A state moves one step at a time under one of 6 hidden systems, and each row is a state written as 20 numbers. Each run below is a few steps of one system.
path 1, lari (10 x 20):
[[ 11   2  -6  22   2   5 -14   3  -5  15 -10  -5   7  30   4  12  11 -13
   14  -2]
 [ -4 -16  -5 -16  -9   4  -6  -1  14 -17  -3   7 -22 -12  23 -14  -7  -4
   17  -4]
 [ -7  14 -16  -7   4   0   9 -20   1   0   7  -7   9 -11 -36   2   1  24
   -6  -9]
 [ 20  20  26  22  -6   2  10  18   2   3  -7   7   7  11  11  -3  16   6
   -3  17]
 [ -9 -20  -2  -1  19  -3 -20  -7  -1  -2   5   0   1 -22  25  10 -21 -24
    4  -2]
 [-21  -5 -26   0 -14 -17   5  -1 -21   6   5  -3 -15  11 -24  -8  17  10
  -11 -10]
 [ 33  15  17 -19 -13  14  17   9  14  -1  -4   7   3  20  -7  -4 -14  -8
   13  14]
 [-11  -7 -16   9  24  15 -21 -14  11  -2 -18 -13  17 -11  21  19  -1  11
   10  -6]
 [-15   2   1  24 -20 -14  14   6  -9 -13   9   4 -36 -22  -4 -24  16  14
   -6 -11]
 [ 12   4  23 -32   4  -2   9  -6   2  26  23   6  29  -1 -19   0 -19  -7
   -8  12]]
path 2, veke (10 x 20):
[[  3  21 -14   2   2  13 -15  32 -31 -38 -15  12 -18  -7  12 -12 -15   8
  -26   3]
 [ -9 -23   2  23  -5  -2  -9  16 -30   2  -4 -39  21  -7  -8 -26 -14  -1
  -10 -42]
 [-21 -21  12 -13 -28  -2  24  -4  25  35   0 -30  -3  11 -17  10 -11 -22
   17  -6]
 [ -2 -11  13   3   1   8   3 -23  10  25  -3  28 -14  -8  18  22  -5  -2
   -2  60]
 [ 30   7   0  -4  16   1 -20 -18 -24  -9  28  43   3 -13  -1 -31   7  27
   -7   6]
 [  3   4 -11 -29  19 -22   5  15  16 -39  -3 -19  36  -1   1 -13  13   0
   10 -41]
 [-29   2 -21  33  -8   5  13  -8  27   0 -28 -34 -15   6   0  30  14   2
   23 -15]
 [  5  33  19  27 -25  10  12  12  -8  13   9  21 -47   0 -11  10  -7 -12
   -7  26]
 [ 14 -11   5 -10  15 -11 -16  18 -51   4   7  18  30   9   5 -17 -10  -2
  -41  21]
 [  4 -35 -24 -31   5   9 -24 -17   5   2   2 -22  24  13  -1 -25 -10  -1
   31 -44]]
path 3, Rotaf (10 x 20):
[[ 12 -21   7  33 -10 -22  21  -7  14  16 -13 -22  23  36 -14   1  27  -7
   25  -5]
 [ 43  44  11 -31  12  29 -22  -2  10  -4  24  37  -5   9   3  -4 -11  -6
   18  -3]
 [-19 -42   7  -4  20 -37   9 -19  -9  -1  10  11  22 -36  16  -9  15  18
  -26  32]
 [  2  18 -17  47 -26   1 -19   5 -29  13  10   2 -49  26 -23 -10  14 -10
   16 -38]
 [-22  34  -4 -54  24  15   7   6  12  -7   2  -3  15 -33  -8  31 -34   7
  -34  17]
 [-22 -45  12  43 -19 -15  12   9  13  19 -30 -25   5  15  35  -3  45   5
   13   6]
 [ 51  33   4 -15 -14  35 -16  17 -11 -31   9  22 -31  10 -12 -19 -50 -27
   18 -18]
 [-23 -47 -14 -22  35 -27  17 -29  -3   6  -6 -19  67 -21 -16   7  -3  27
  -30  24]
 [ 11  23 -19  49 -23   1 -18  -7  10   7   2  11 -50  51   3   3  53 -14
   55 -37]
 [  8  35  31 -68  14  24  13   1  16  -9  26  23  -1 -64  -8   2 -60   9
  -28  29]]
path 4, Geru, 10 rows:
[[ 26   7 -19 -30 -12  52 -28   1   7  16 -20  -8   4  53  -2  -3 -17  -1
   32 -15]
 [-11 -53  -3  22  35  -6 -31 -47   9   6   7   5  11 -41  40   7  -5  -5
   15   1]
 [  9   4   7  20 -31 -30  37   6 -18 -29  19  20 -27 -26 -30 -52  27  36
  -17   1]
 [ 35  38  26 -53   4  17  12  34  24  12 -10   7  36  45  11   9   6  -3
    0  24]
 [-25  -9  -6  68  23  -3 -36  -8  -8  17 -12 -19 -14   0  40  49   3 -42
   16 -15]
 [-18  -2 -25 -35 -14 -23   5 -18 -22 -22  46  25 -51 -33 -41 -27 -25  -4
  -11 -16]
 [  8  -7  -7 -39   7   5  43  15  22 -17 -50 -20  59  19 -10   7   1  43
  -26  50]
 [  7  19  10  63  -9  40 -39  11  10  12 -17 -26 -19  14  37  -3  23   1
   43 -57]
 [ -2 -21  34 -33  10 -16 -15 -36 -10  41  70  32 -12 -51  -9 -10 -39 -33
   -3   9]
 [  5 -22 -24  32  -4 -46  49  22 -35 -33 -40  -1  31  36 -36  -1  21  23
  -48  52]]
path 5, lari:
[[  4  -9 -22  -3   1  31 -25 -21 -18  20  -7  10   3   6 -10  -5 -11  33
   -9  12]
 [ 12  -4   9  17 -14   4  17  26  -8 -28 -23 -15  11 -11   3 -34  -7  23
  -11  -3]
 [-19  21  15  -1  13 -11   9  14  11   3   9 -28  16 -21  -3  20  -9 -24
   -4 -26]
 [-20  -6   3  25  -8 -15   2 -11   4  35   3   2 -21  14   1  24  23 -13
    7  15]
 [ 32 -28  -2  -9  -9  10 -19 -21  -8   6  14  27 -10  11  -1 -27 -14  -6
   24   7]
 [  3  -6 -26 -31  16  -4   3   2   3 -31 -15  -9  33   3  -6 -15   8  27
   -3 -12]
 [ -2  51   6  23  -1  -2  22  23  16 -33 -10  -5 -16 -13   0  18  13  -2
   -1  -7]
 [-23   4  21  -1   8  11 -20 -18   1  44  23  11 -10 -25  15  24 -11  -8
   -9  19]
 [  5 -49 -14  34  -9 -13  -5 -17 -38  17  -4  10   4  11 -14 -22  -1  12
  -11  18]
 [ 29   1   6 -29 -12  -7   3  33  -2 -31   1  -7  15  22  -3 -35 -12 -22
   12 -31]]
path 6, veke (10 x 20):
[[-31  14 -13 -22  20 -15 -26  35 -38 -23   9  -4  12 -20  18 -20  15  19
  -42 -29]
 [ 21 -22   6  31 -18  16   9   0  15  10 -28 -52  31  26 -19 -15  -7  -1
   33 -36]
 [-45   6  -6 -21 -20  -5  27  -7  22  13   1  -1 -46 -13 -15  41 -23 -26
    0  27]
 [ 18 -14  35  37   3   8 -23   3 -29  22   2  36   2  -9  42 -16  16  19
  -22  49]
 [ 36  -2 -16 -31  13 -13  -4 -22 -19 -16  33   8  30   7 -51 -35 -15   5
    7 -32]
 [-39 -10 -12 -43  11 -11   2  20  46 -22 -23 -35  18   0  47  23  23 -12
   14 -19]
 [  6  16   3  82 -13  34   5 -38  13  23 -14  -1 -34 -14 -16  24   2  23
   22   9]
 [ 12  43  19 -35 -20 -19  22  40 -31 -13  26  40 -21   4 -24 -21  -3  -5
  -42  27]
 [  8 -59 -22  12  33 -17 -35  10 -35 -10 -29 -15  58  28  32 -12  -1 -12
  -12  -2]
 [-15   5 -16 -17 -17  26 -17 -39  36  22  24 -26 -35 -11 -24  -1 -16 -16
   58 -70]]
path 7, Bili (10 x 20):
[[ -6  -1  20  33 -20  -3 -30  13 -41  44  25  20 -32   4  17 -18  15  -7
  -13   2]
 [  4 -28 -14 -34  12  -6   2 -18 -25  -4  12   9  14 -19 -30  -2 -53 -11
  -22  20]
 [ 11   7 -23 -45  11  -7 -12   5  20 -15   0 -10  33  43   5  -6  26  -8
   31 -37]
 [ -3  27   5  22 -16  17  10 -15  37 -19   4   6 -52 -34   9   4   6  10
   32 -15]
 [-17 -15   6  41   1 -15  32 -19  -5  34 -10 -14  28 -12 -30  15  12  35
  -28  39]
 [ 35   7   6  -2 -17  11 -10  52 -37 -12 -24  10   3  44  13 -22  -7  -8
  -23  20]
 [ -5 -15   3 -17  43   7 -45 -17   4 -12  21  13   8 -46  44   5 -25 -20
   10 -16]
 [-38 -12 -20  -2 -16 -52  16 -10   0  13  29 -19 -12  16 -37   1  33 -21
   13 -38]
 [ 15  51 -13 -21 -21  49  21   1  16   0 -16   4 -25  15 -44  19 -30  24
    0  19]
 [ 10 -39  28  -6  15   2   5  -9  35   5 -24   5  43  -9  55  -8  27  26
   10  43]]
path 8, Bili:
[[ 42  -8 -43   4  29  23 -29 -34  -5 -30 -12  12  11  14 -15  16 -41 -13
   26  -1]
 [-11  25  29 -26   2 -19   8   7  30   1  33  -6  13 -25  12 -25  45  19
   11 -43]
 [ -5  13 -19  48 -13 -13  34  -5   9 -24 -25  -5 -36   2 -25  38 -10 -18
    6  26]
 [ -2  18  10 -14   7  28 -23   5 -18  40  -2  12  23   3  11  -5  16  48
  -34  27]
 [  5 -52   1  -8  -8 -25   2  22  -6 -37 -17   2  -3  -6  39 -27 -15 -28
    3   9]
 [-10  21 -21  17  21  12 -40 -19 -18  19  18 -22   6  -2 -23  14  -9  -5
   12 -56]
 [-15  15  28 -43 -24 -17  45   9  33  12  19   0 -11  -8 -15   7  -3 -14
    1  15]
 [ 23 -12 -31  20   5  18  -7 -30   5   1 -31  18   2  37  -1  20   8  14
   20  37]
 [ 12  -4  26   5  -9  10  -8   9 -14 -11  12   8   5 -36  18 -61  12  42
   -9 -19]
 [ -7  -9  -2  36  18 -30  17   7  -5 -24 -12 -33  22 -12 -11  27 -23 -43
   -4 -11]]
path 9, pipo, 10 rows:
[[ 14   3  29   1   2  20   2   2  14  20  -5  -4  21  -6  12   1 -10   5
    2  13]
 [ 10 -20   0  21 -14 -15   3  -7  -9  -1   0  14 -14  12   2 -18  18   3
    7  11]
 [ 17  14  -8 -12   7   9 -10   4  14 -19   1  -2  -2  10   2   6 -16 -21
   22 -21]
 [-30   9   2  -1 -14  -2   3  20  -1  12  -7  -8 -16   1  12   4  20   9
  -15   3]
 [  6  15 -19  12  11  -7   2 -27  -4 -13  14  12  -6 -17 -30   4  -1  11
    4  -6]
 [  8   1  27 -12   5   3   2  23  -6   6  -6  -4  24  -5  15   1 -19  -9
  -20  17]
 [-10 -34 -16  34  -9 -14   1 -13  -8   7 -11 -10  -8   8  -3  -2  12   3
    6   2]
 [ 15  12  -2 -40   9  13 -14  -9  16  -2  17   3   8   2  -7  -5 -14  -9
   24 -23]
 [-19   2   8   6 -13   8   8  17   6  11 -20   5 -18  -3  26   7  13  13
  -14  37]
 [ 20  10 -19  29   5 -13   2 -16 -12 -28  10   6  -4 -10 -29 -19   7  16
   11 -26]]
path 10, pipo (10 x 20):
[[-23  23  10  17 -22 -14  27  25  -2   2  -4 -16 -18  -5  -9   8  10  -4
  -17   0]
 [  4  13 -12  13  20 -25   7 -20  -4   4  15   0  18   3 -36  21   7  -5
   -1  -5]
 [  4 -11  13 -15  20   0 -24   5 -15  20   8   9  24   3  25   6 -10 -17
  -12  18]
 [ -6 -36 -26  19  -8   7 -21 -14 -21   6 -12   4 -17   3   6 -10  -6  10
    1   3]
 [  6   8 -13 -39  -3  15   3   4  18 -26  -2  -9   2  -5  -8 -18 -15   9
   15 -22]
 [-22  10  19  11 -10   0  27   6  27   1 -14 -10  -7 -20  17  10  16  16
   -7  18]
 [ 27  10   9  34   3 -14   9 -22  -8   1  25  13   2  -8 -27 -12  12   7
   10  -8]
 [ 18  -3  15 -19   0  -4   0  22  -5   6  -1   2  13  23  11   9 -23 -42
   -2  18]
 [-23 -18 -33  21  -3  -1 -16  -5 -11   6 -19 -12 -10  24   8   6  25   7
    6 -10]
 [ -5  21 -13 -44  14   7 -16 -13   7 -15  27  14  -8 -25  -6  -7 -10   7
    8 -25]]
path 11, Geru:
[[  3   2  30   2 -11 -12  12  17 -43  33  25   7   4 -10 -29 -16 -24  -8
  -41  17]
 [ 17 -14 -26  -6   2 -15  -3  29 -23 -18 -28 -17  28  60  -7   5  -5 -30
   -1  -4]
 [-17  -7 -31 -16  13  -5 -18 -28  37 -14   8 -14  -7   0  11  15  17 -18
   50 -48]
 [-15  -5   8   6 -13   3  30 -46  22  19  13  13 -21 -45 -28   3   3  39
   -1  31]
 [ 32  13  12  12 -19  35  -4  25 -29   7 -26  23  -1  22   7 -23  -1  37
  -29  45]
 [ 13  -8  14  -9  26  -3 -41  30  -9 -20   2   0  21   2  60  -7  -7 -42
   11 -26]
 [-30  -3   5  15  10 -60  26 -11   4 -14  32 -19   2 -35 -23   9  13 -28
    0 -32]
 [ -4  30 -17 -22 -37   8  39  -3   7  24  -6  -5 -12  40 -64  11   8  22
   -2  18]
 [ 13 -13 -23   0  16  58 -40 -16   8  19 -38   3   5  25  33  28 -24   5
   17  26]
 [-13 -36  -2  30  19 -13 -29 -16 -19 -32  16  13 -22 -63  38 -32  -4   8
   -2 -27]]
path 12, Rotaf (10 x 20):
[[-15  -5 -14   7 -13  -9  23  -1  11  -7 -15 -19 -13   3 -21  14 -10  -9
    4   1]
 [ 14  16  10  -3 -10  26   5   5  11  17 -14  -7  11  16  -4   2  -5  13
   10   3]
 [ 18  -6   9  -6  11 -15   6   9   8 -27  -6  11  17  -4  23 -13  10   2
    2  13]
 [ 14 -12   3  21   0 -10 -10 -14 -13   4  19  -1   1  -7  -9 -17  -4 -11
   10 -21]
 [-13  15 -17 -26   8  -4  -6  -7  -7  15  15   8  -4   8 -20  17  -3  -4
   -4   2]
 [-16   6   2  19   2   4   3  -8  13   7  -8   4 -13 -12  12  18  16  12
   -2  19]
 [  2   2  11   1 -18   8   4  18  -6 -13  -1   1 -16 -12  11 -26  -2   6
   -3  -9]
 [  1  -7  -3   4   4 -10  14   7 -13  -5  -7 -20  23   2 -19   3 -19  -9
  -15  -1]
 [  0   3 -14   1  11   6 -18  -7  11  12  -4 -10   7  21   6  16  11  -7
   23 -16]
 [  7  -1   5 -25   2   3   4 -12  24 -11   6  22 -16 -13  17   1  -6  -4
   15  19]]

Which system made each run below?
path 13, 2 rows:
[[ 20  -4  25  32  -1  19  -1  -6   1  14  -6  -3  16 -13   7  -4 -12   9
    2  11]
 [ 12 -11  17  14   5 -27  -2   7 -18   4  13   6  13   5   5  -9   7 -20
   -6   3]]
 | Bili
path 14 (2 x 20):
[[ 24   8  21  23   7  -2   0 -17  -5  21  18  -2  29  -1 -19 -13  12  14
    7 -12]
 [  5 -15   9   3 -16 -12  -3   3  -8  28   6  13 -13  31   4  -2  11 -19
    7  19]]
 | Geru
path 15:
[[ 11  32 -24 -10  -5  23  -6  17 -19 -22 -14  12 -14  16 -14 -10  -2  31
  -15   0]
 [-17 -16  14 -16  20   0   2   3  26 -15 -12 -14  23 -36  43   6  -4   1
   -3   5]]
 | Bili
path 16 (2 x 20):
[[ 18  -2  -3  51  22  -7 -31 -12 -23 -17   9  16 -12 -18  16  -4  -4 -16
   12 -18]
 [-28  23   2 -23   9 -28  11   4 -15  11  34  -4   6 -22 -30   6   1  -4
  -28 -13]]
 | Bili
path 17:
[[  9 -19  -5  -7  -9 -22   0  26 -26   4  -8 -16  37  44 -11 -35  27  10
  -10 -19]
 [ 22  33  10   1   5  31 -15  13  16 -34  -1   6 -27 -23  17   7 -41 -26
   21 -20]]
 | Bili
path 18 (2 x 20):
[[ 13 -24 -18 -26  10  -6  -5 -10   3 -28  -3  11  10   1   8 -23   5   9
   12  -2]
 [  1  37 -15  -7   9  -5  12  10   8 -33  -3  -2  -2  -5 -14   5  11  12
   -2 -14]]
 | lari
path 19, 2 rows:
[[ 36  14  -3  37   5   8  -9 -19 -14 -25  15  29 -15 -20  -8 -25   2  18
   11 -10]
 [-31   7  -9 -29   6 -25  11   0  -8   3  26 -10  15 -25 -28  -8   9  14
  -24 -22]]
 | Rotaf
path 20:
[[  9  -8   5  21   3   9 -27  -1 -16   4   3  19 -12  -5  26 -14   6   5
    4   6]
 [  3  -1 -14  -7 -20   2   4  12  -9 -18  -3  -2 -21   7 -15 -19 -19  -6
    5 -16]]
 | pipo
path 21:
[[ 18 -14  13  17 -15  -6  20  -3   8   5 -12   0  10  14  -2 -21  24  23
    8  14]
 [ 28  12   7  39   4  12  -6   8 -19 -19  -8   5   1 -10   4 -12 -12   4
   -4   0]]
 | Bili
path 22, 2 rows:
[[ -6   2   6   3  30 -23 -23 -20 -13  -2  45   7   4 -39   0  -3  -3 -15
    1 -35]
 [-17 -10   2  -8 -29 -37  51   9   0   4  -4  -9  -1  10 -34  -5  12   7
  -19  27]]
 | Geru
path 23:
[[ 15   8 -11 -22   3  16   7  -8  24  -8 -13  -8   9  14 -14  17 -21  -8
   22   2]
 [  8  -1  14   9  -2   4  -1  -9  24   7   4   6  -1  -2  20 -10  30  16
   21  -3]]
 | Bili
path 24, 2 rows:
[[-10  44 -22  -5  21 -14  -9 -14  14  -1  24   8 -20  14 -21  48   2 -39
   22 -25]
 [-19  15  -9 -36 -15   6  21 -18  25  15   8  28 -28  -8 -14   2  26  39
   -7  35]]
 | Bili
path 25:
[[  2  17 -10 -13  -3   0  16  25  11   6 -28 -20  22  48 -12  37   1 -21
   -2  20]
 [-22  -2 -36  16  11  21 -39 -22   4   4  -5 -12 -32  -4  11  25  -8 -15
   29 -34]]
 | Geru
path 26 (2 x 20):
[[-54 -32   1 -25  -5 -22  -4   1   2  37   6  -5  -5  -1  23  11  20  -3
  -13  18]
 [ 39  15 -12  42 -13  10  20  -8   0 -37 -14   3 -19  -2 -34  -5 -25  -1
   15   5]]
 | Geru
path 27, 2 rows:
[[-34  13 -18 -17  -2 -21  13  -1  11   0   8  -6 -12   6 -11  16  28   5
   -2  -8]
 [  5  29   4   4  27  10 -10 -19  -1   7  14  14   8 -25  -2  19  -3  12
   -7   7]]
 | pipo
path 28 (2 x 20):
[[ 13  15 -25  32  22  38 -30 -27 -13  11 -20  15   4   7  -1  27  -3  29
   -1  25]
 [-22  -2 -13 -27  -1 -12   8   4  24 -47   0   1 -21 -40  27 -26  23  26
    5 -23]]
 | Rotaf
path 29 (2 x 20):
[[ 21  33  42  17   9 -19   1   8   2  15  28   3  14   0   1   8  10 -30
    7 -12]
 [ -9   8 -30 -24  10   7  -3  -7  -5  21 -12  -2  25  35 -23  22  14  21
  -16  20]]
 | veke
path 30:
[[ 33  -4  -2 -15   9  -5   7 -17  14 -13   3  16  16  12  -9  -4  -4  -6
   17  13]
 [  0  -5  13  10   1   7 -14  21   1   1 -13  -2   0   6  40  -1   9  -9
    3   5]]
 | pipo
path 31:
[[  4   1   5   7  11 -13 -17  17 -11   4   1   7   9  16  25  -1  22 -10
   -5   2]
 [ 10  10 -18   0   6  16 -13 -17  -1   8   3  -8   6  14 -26   9 -14  -3
   19 -20]]
 | veke
path 32, 2 rows:
[[-12  32 -15  -6  13  -2   1  -7  -6  12   8  10  -1   3 -27  27   7  12
  -20  17]
 [-19  10  13  18   1   0  -3   8  13   1  -7  -4 -11 -21  33   4  26  15
   -1   2]]
 | Rotaf
